[[ -8 -38  15  12]
 [ 18 -46  47 -42]
 [ -3 -28  36 -36]]
What is the entry just right of 36?
A: -36
The top-right entry: 12
The first entry on the main diagonal -> -8
What is the largest entry in the last row?
A: 36
The last entry of the smallest entry's row -> -42
What is the first entry in the row that holds the largest entry?
A: 18
What is the third-last entry, reading row by row?
A: -28

B = -743,615,468,707,-931,583,740,423,461,437,822,302,-725
The 2nd entry from the right is 302
Read off the third entry from the right.
822
Read off the first entry.
-743
Read off the first entry from the right.
-725

Questions about the grid below. Counting starts at 1.
1) Find the entry at row 1, column 3.
2) Find the entry at row 2, column 1.
3) Find the entry just left of the largest entry.
4) Find the entry in the bottom-left corner.
5) Find the smallest entry.
6) Find the entry in row 2 and column 3.
7) Find the entry in the top-left corner.
8) Find the entry just right of the largest entry.
[[ 28  23  -6  -3  17  23]
 [ 29  -5  -6  23  -4  -8]
 [ 15  -2   3  13 -10   1]
 [ 22  -5   1  13  -8  -5]
 [ 23  29  -2 -14  11  28]
 [ -5 -25 -26  -9  25  -5]
 [ 28  32  -7 -11  15  31]
 [  6  12  16   8 -15   4]
 [ 27  -2   2  20  -5  -9]
 [ 26  11   7   6  -9   4]
 [-18  -6  16   7  -2 -31]
 [-16 -17   7 -21  26 -29]
 [ 10  -6   5  15 -16   0]
 [ -2 -22 -24  -8  25  -9]
 [-22   4  31   4 -27 -14]]
1) -6
2) 29
3) 28
4) -22
5) -31
6) -6
7) 28
8) -7
